(in the rows, 128 means zero)
Each named move below is a turn or a mirror, shown by a few rows before and after it. Which moves, in which order, take the first row of each later pair to the second? The first pair is answered.
J850 (before |-> after):
96 143 126 145 125 104 138 132 132 158 137 129 118 143 116 130 155 135
 133 |-> 96 143 128 143 127 106 143 132 131 159 138 123 120 142 120 129 154 136
 132
130 115 108 119 125 118 125 136 143 113 111 143 132 107 101 123 125 122
 134 |-> 116 118 128 121 135 126 150 135 134 127 126 113 132 100 137 120 97 127
 124
119 132 116 142 124 122 111 111 120 127 141 121 123 155 140 123 138 133
 133 |-> 118 133 118 141 123 122 111 109 119 130 139 120 125 152 142 124 137 140
 134
100 135 131 127 131 124 117 113 131 146 126 119 122 117 142 130 147 131
 138 |-> 103 133 126 126 130 123 110 112 133 143 124 127 121 119 132 132 156 130
 141
J744 (before |-> after):
126 138 124 135 130 122 117 127 130 132 115 137 129 144 109 130 134 129
 138 |-> 128 139 124 135 132 119 117 127 130 134 113 138 129 140 110 130 135 125
 137
145 118 118 118 129 123 132 123 128 132 123 103 131 98 112 150 136 106
 127 |-> 150 91 107 130 125 125 108 112 120 119 131 119 132 113 123 123 124 112
 133
140 148 125 124 126 132 143 134 134 118 120 134 124 122 110 160 153 124
 127 |-> 143 111 108 137 123 132 112 121 122 102 133 150 123 140 124 127 135 130
 131
129 103 108 147 115 132 91 117 114 128 121 134 130 179 130 93 160 137
 152 |-> 124 165 132 124 121 129 145 144 136 158 100 102 130 142 106 151 188 129
 144
J820 (before |-> after):
116 109 139 140 134 139 145 121 126 116 141 122 126 114 176 117 102 134
 106 |-> 121 112 140 134 133 138 150 127 130 117 140 121 127 106 173 123 99 132
 106
114 112 123 143 123 130 118 118 120 118 142 131 130 146 143 116 119 129
 124 |-> 121 131 130 123 126 125 152 138 131 117 134 129 123 109 128 147 115 119
 112
124 134 120 128 135 121 111 141 131 124 131 140 119 114 104 126 123 107
 149 |-> 120 127 119 133 134 123 104 138 127 126 133 141 122 126 110 117 122 110
 152
129 118 105 133 112 133 102 127 127 117 110 146 130 142 121 122 162 143
 150 |-> 137 137 109 116 117 130 129 139 138 113 103 145 124 107 108 152 158 131
 140
J816 (before |-> after):
152 114 139 126 119 138 119 129 112 126 140 130 127 108 147 134 112 142
 138 |-> 153 109 137 132 116 142 108 128 113 125 135 135 129 119 146 128 120 142
 140
123 149 135 129 124 135 159 126 133 132 121 111 130 122 130 148 133 120
 113 |-> 135 131 113 135 112 128 121 121 135 112 112 145 129 134 106 139 150 115
 127
129 116 126 120 133 136 130 133 140 112 130 134 131 109 128 134 100 117
 106 |-> 121 110 120 137 126 136 98 121 135 124 130 133 137 148 128 110 123 124
 119
126 140 129 132 119 127 105 114 120 130 121 112 139 155 136 104 155 138
 140 |-> 137 150 140 108 128 130 154 130 129 117 121 109 128 98 136 134 119 125
 117
Now pairs of rows:
(two moves a pair)
128 128 116 129 116 97 121 144 147 116 128 142 133 128 127 124 144 121
 127 |-> 128 133 122 124 119 97 137 148 150 116 131 134 132 115 133 134 130 119
 121 -> J816 then J816
113 106 137 116 130 128 180 126 122 96 131 122 121 114 161 104 62 110 88 |-> 85 125 144 150 125 131 131 108 113 147 123 93 146 196 159 81 134 131 118 -> J850 then J816
168 122 111 144 114 127 127 136 136 100 141 120 108 107 156 83 87 119
 104 |-> 154 180 139 134 119 124 157 153 150 140 124 82 116 99 137 122 133 116
 108 -> J816 then J744
140 138 126 117 131 132 151 145 128 116 127 142 112 91 131 142 114 117
 119 |-> 143 115 109 127 126 132 125 135 122 101 130 158 112 107 131 121 106 120
 122 -> J850 then J744
131 145 149 109 129 133 172 133 125 130 124 114 139 109 157 136 109 116
 106 |-> 124 152 142 128 116 131 125 122 120 151 115 113 153 166 137 123 167 126
 131 -> J850 then J816
123 158 137 98 131 127 137 145 145 121 130 124 114 88 111 176 127 138
 113 |-> 118 98 126 127 128 133 103 117 119 101 157 135 110 124 154 115 82 150
 114 -> J744 then J850
104 148 121 128 136 136 102 112 126 100 131 114 150 155 129 110 143 132
 129 |-> 114 161 116 114 135 132 108 122 136 92 123 125 148 136 107 126 157 123
 129 -> J820 then J816
137 113 112 147 113 118 135 137 131 147 149 99 122 132 153 118 114 133
 109 |-> 142 111 106 141 114 118 138 138 132 138 150 102 116 123 151 119 107 128
 107 -> J820 then J744
131 119 148 138 132 138 140 143 123 147 147 111 125 134 140 124 114 151
 127 |-> 150 100 127 137 124 134 119 145 131 117 143 145 118 123 116 120 115 143
 134 -> J816 then J820
143 159 136 124 128 115 125 147 140 134 105 136 141 137 89 154 178 113
 118 |-> 131 101 141 153 139 130 108 114 106 127 145 124 141 170 159 90 110 135
 109 -> J850 then J744
131 138 158 149 144 139 160 141 92 150 148 119 140 105 150 142 84 132 97 |-> 155 149 128 136 125 126 135 159 117 129 120 165 135 89 83 171 130 114
 111 -> J816 then J744
130 125 124 147 115 122 87 110 126 141 141 128 139 177 141 103 130 146
 138 |-> 151 112 103 134 110 116 86 121 135 105 133 168 125 146 109 117 123 129
 137 -> J816 then J816
142 127 116 122 130 116 139 134 138 110 119 156 119 99 106 144 118 123
 127 |-> 123 156 134 125 133 119 151 137 139 143 116 119 131 112 111 155 142 130
 131 -> J816 then J820
133 111 121 123 135 138 112 126 120 106 144 131 127 137 128 125 139 126
 125 |-> 133 118 121 122 133 134 114 131 124 110 139 135 126 136 118 133 153 123
 129 -> J816 then J850
103 135 115 148 132 123 119 132 108 133 124 119 135 141 106 108 140 134
 144 |-> 107 147 116 142 134 121 131 141 116 132 116 122 134 123 92 127 145 127
 141 -> J820 then J816
131 124 136 132 113 110 109 135 128 148 145 125 127 148 115 120 139 137
 127 |-> 132 109 137 128 118 111 120 137 124 136 152 127 121 133 128 115 109 136
 117 -> J816 then J744
136 132 133 128 101 119 95 135 147 126 104 146 138 142 141 141 131 133
 122 |-> 142 125 132 122 106 118 109 136 147 116 107 149 133 121 150 144 106 130
 110 -> J850 then J816
128 128 141 132 150 146 139 131 132 134 139 101 93 112 126 113 77 114
 114 |-> 138 108 122 134 142 140 110 128 133 114 138 133 89 122 111 103 82 112
 121 -> J820 then J816
115 173 137 107 123 122 159 145 143 155 113 114 132 115 113 148 150 132
 114 |-> 104 158 150 115 131 129 166 139 132 161 129 96 132 125 147 128 117 141
 109 -> J816 then J850
131 134 127 114 114 122 130 136 126 127 141 97 144 121 131 140 126 154
 106 |-> 139 117 115 111 111 121 120 133 126 112 144 116 140 120 130 132 115 153
 103 -> J744 then J816
105 121 128 135 127 145 105 119 119 157 129 121 132 157 151 94 120 138
 121 |-> 130 129 104 121 117 133 94 134 139 135 105 162 122 129 97 122 148 120
 128 -> J820 then J816
160 141 142 120 127 133 129 148 150 122 102 156 145 124 93 143 156 109
 117 |-> 131 138 174 138 141 147 140 132 127 157 126 104 157 158 154 115 130 127
 110 -> J744 then J816
128 124 110 129 141 121 99 119 115 126 113 130 121 153 120 116 147 162
 107 |-> 120 127 122 126 152 128 126 117 109 133 120 109 118 146 148 112 121 168
 97 -> J816 then J820
144 114 125 124 131 140 115 125 109 105 118 141 119 115 132 133 119 118
 133 |-> 128 142 146 126 134 143 134 126 112 138 119 105 129 125 142 141 137 124
 137 -> J816 then J744
131 117 135 118 143 123 148 132 136 133 133 116 125 114 145 149 115 126
 122 |-> 142 95 114 129 135 116 113 126 133 114 130 149 125 126 128 131 121 126
 132 -> J744 then J850
167 137 118 119 155 106 147 141 140 113 105 127 123 106 105 155 119 106
 110 |-> 135 134 139 153 158 117 123 118 118 154 121 85 139 169 148 116 130 132
 119 -> J816 then J850
111 158 144 135 138 134 130 130 131 155 131 90 137 138 131 140 162 138
 144 |-> 120 141 124 137 126 130 100 127 134 142 125 119 132 151 110 132 178 136
 155 -> J816 then J816
133 111 105 137 118 117 91 121 134 103 117 167 124 132 114 111 126 115
 138 |-> 119 138 139 121 137 125 157 131 136 121 129 119 121 95 151 131 84 118
 113 -> J820 then J850
105 128 141 152 142 129 146 117 134 138 125 106 138 145 136 135 119 124
 133 |-> 111 114 126 161 133 124 124 110 134 131 118 124 139 158 124 123 133 124
 143 -> J816 then J816
117 138 135 170 126 128 154 106 94 148 166 78 139 170 164 86 100 142 110 |-> 165 124 76 146 99 106 113 130 128 83 125 178 121 126 66 118 135 110 124 -> J820 then J816
128 163 131 117 124 124 137 147 141 145 111 118 135 116 98 164 168 120
 131 |-> 132 112 110 144 115 125 82 122 123 126 126 146 137 166 109 111 158 131
 144 -> J816 then J744
143 108 107 105 109 122 109 125 116 135 135 144 143 124 141 130 118 122
 120 |-> 138 110 109 110 106 120 101 125 119 145 132 140 146 137 135 130 134 125
 123 -> J816 then J850
108 148 141 120 141 129 131 138 131 139 117 103 140 161 178 127 137 123
 133 |-> 126 156 117 113 128 119 113 149 147 122 98 136 136 155 130 141 168 114
 140 -> J820 then J850
125 144 124 124 123 113 127 144 134 141 104 131 130 127 97 144 165 121
 144 |-> 113 151 143 121 138 120 164 143 129 153 119 100 130 118 131 144 134 125
 128 -> J820 then J816
112 159 166 108 147 125 145 125 124 150 120 84 145 131 149 135 132 157
 146 |-> 115 141 147 126 133 120 99 114 123 144 114 107 152 168 131 113 162 162
 164 -> J816 then J816
128 103 113 151 106 121 99 131 125 138 119 137 130 166 121 98 145 116
 141 |-> 122 98 136 141 120 128 143 131 118 138 139 110 124 140 161 98 90 119 119 -> J816 then J744
99 140 152 132 116 101 113 144 127 102 135 134 126 120 140 126 91 122
 117 |-> 104 144 142 129 110 96 106 149 135 97 127 150 122 119 118 134 112 117
 122 -> J744 then J850
149 127 117 117 120 121 154 128 132 102 128 138 114 83 118 150 94 122
 120 |-> 143 157 124 115 117 118 152 136 138 126 116 129 124 92 96 168 136 122
 130 -> J816 then J820
138 102 85 120 118 130 87 141 132 74 119 181 104 143 94 114 135 114 123 |-> 137 126 108 97 135 135 152 155 136 71 122 157 96 87 112 146 93 107 97 -> J816 then J816
122 151 128 102 132 132 164 152 134 113 132 127 130 101 150 152 112 133
 114 |-> 130 121 117 109 129 133 144 141 128 93 140 150 126 109 159 133 93 134
 114 -> J744 then J820
138 87 133 118 148 123 138 110 116 132 157 135 142 110 161 106 81 126
 113 |-> 149 101 124 102 145 113 152 124 133 116 143 152 136 76 129 133 92 114
 110 -> J816 then J820
117 141 159 123 153 143 156 124 133 132 134 86 134 123 148 141 113 135
 119 |-> 138 103 117 137 131 131 87 113 131 99 125 148 131 152 108 114 139 132
 140 -> J744 then J850
142 92 109 131 125 130 118 131 121 90 144 158 114 108 135 107 81 125 122 |-> 141 145 124 105 126 122 152 154 141 112 124 144 117 75 100 161 114 116
 119 -> J744 then J850
126 109 110 150 151 123 115 127 144 103 131 140 117 152 133 126 136 143
 114 |-> 123 133 117 139 153 119 123 137 153 118 120 132 119 147 115 149 162 138
 117 -> J744 then J816
121 105 121 140 124 129 113 112 125 118 147 140 135 150 139 99 112 139
 128 |-> 119 131 141 122 136 134 161 127 130 127 143 119 129 113 147 127 95 132
 111 -> J816 then J744
114 136 132 119 161 142 161 127 120 128 129 133 121 116 136 113 111 143
 149 |-> 110 141 132 123 163 141 162 127 121 134 129 125 121 124 136 113 117 142
 150 -> J820 then J744
113 129 115 110 144 104 146 133 132 120 111 123 126 96 130 149 109 131
 118 |-> 114 133 107 113 135 100 126 134 135 120 101 137 128 108 110 154 138 130
 129 -> J816 then J820
107 134 149 112 130 151 135 126 129 136 125 110 138 109 162 123 127 115
 102 |-> 128 132 125 104 120 143 115 134 141 111 111 148 133 96 122 136 146 106
 112 -> J816 then J744
132 101 124 130 125 141 142 119 113 124 145 123 133 129 152 94 116 140
 142 |-> 140 127 132 113 130 140 171 135 126 124 132 119 129 88 132 128 117 128
 132 -> J816 then J744
144 124 103 108 133 125 130 149 138 106 118 152 117 98 109 146 114 120
 116 |-> 135 116 122 114 146 135 144 141 127 114 136 131 119 104 145 129 81 126
 107 -> J744 then J850
121 139 134 117 141 138 157 130 141 125 128 121 125 104 136 138 105 127
 114 |-> 111 152 144 124 142 139 151 125 140 143 127 104 136 121 138 135 122 131
 120 -> J820 then J744
138 126 116 121 129 114 131 120 104 126 135 128 151 161 160 133 143 134
 151 |-> 153 129 109 104 126 112 147 133 115 107 127 151 143 127 140 153 136 121
 145 -> J816 then J850
122 133 118 138 116 127 101 123 125 139 119 128 133 159 112 122 156 128
 144 |-> 139 128 121 112 126 128 147 141 134 111 123 138 115 94 117 145 106 116
 119 -> J850 then J816
133 136 108 138 126 137 84 140 155 147 139 130 145 163 122 123 175 140
 159 |-> 123 160 142 123 145 146 152 148 158 165 147 87 138 122 153 148 134 138
 132 -> J850 then J820
138 132 125 111 127 129 142 139 128 123 120 123 129 97 131 135 108 105
 122 |-> 127 148 135 113 132 129 143 139 127 143 118 106 134 113 130 138 125 111
 126 -> J820 then J744
121 154 148 91 145 151 161 134 137 101 143 130 131 112 133 139 122 129
 125 |-> 130 116 125 106 137 148 116 119 126 79 147 159 129 135 134 105 116 130
 136 -> J744 then J850
102 166 140 124 135 134 119 135 128 146 123 125 151 148 99 148 164 117
 142 |-> 106 174 149 112 143 133 151 143 131 137 126 116 143 116 107 161 138 115
 129 -> J816 then J850
120 175 133 101 136 129 137 134 141 148 111 125 139 110 119 167 157 132
 138 |-> 128 125 105 124 122 126 78 114 128 124 119 167 137 152 116 125 155 138
 155 -> J816 then J744
124 115 116 147 114 120 130 136 133 115 136 132 133 120 118 140 131 123
 138 |-> 121 121 123 138 119 118 142 140 136 119 137 127 130 110 125 149 123 123
 131 -> J816 then J816
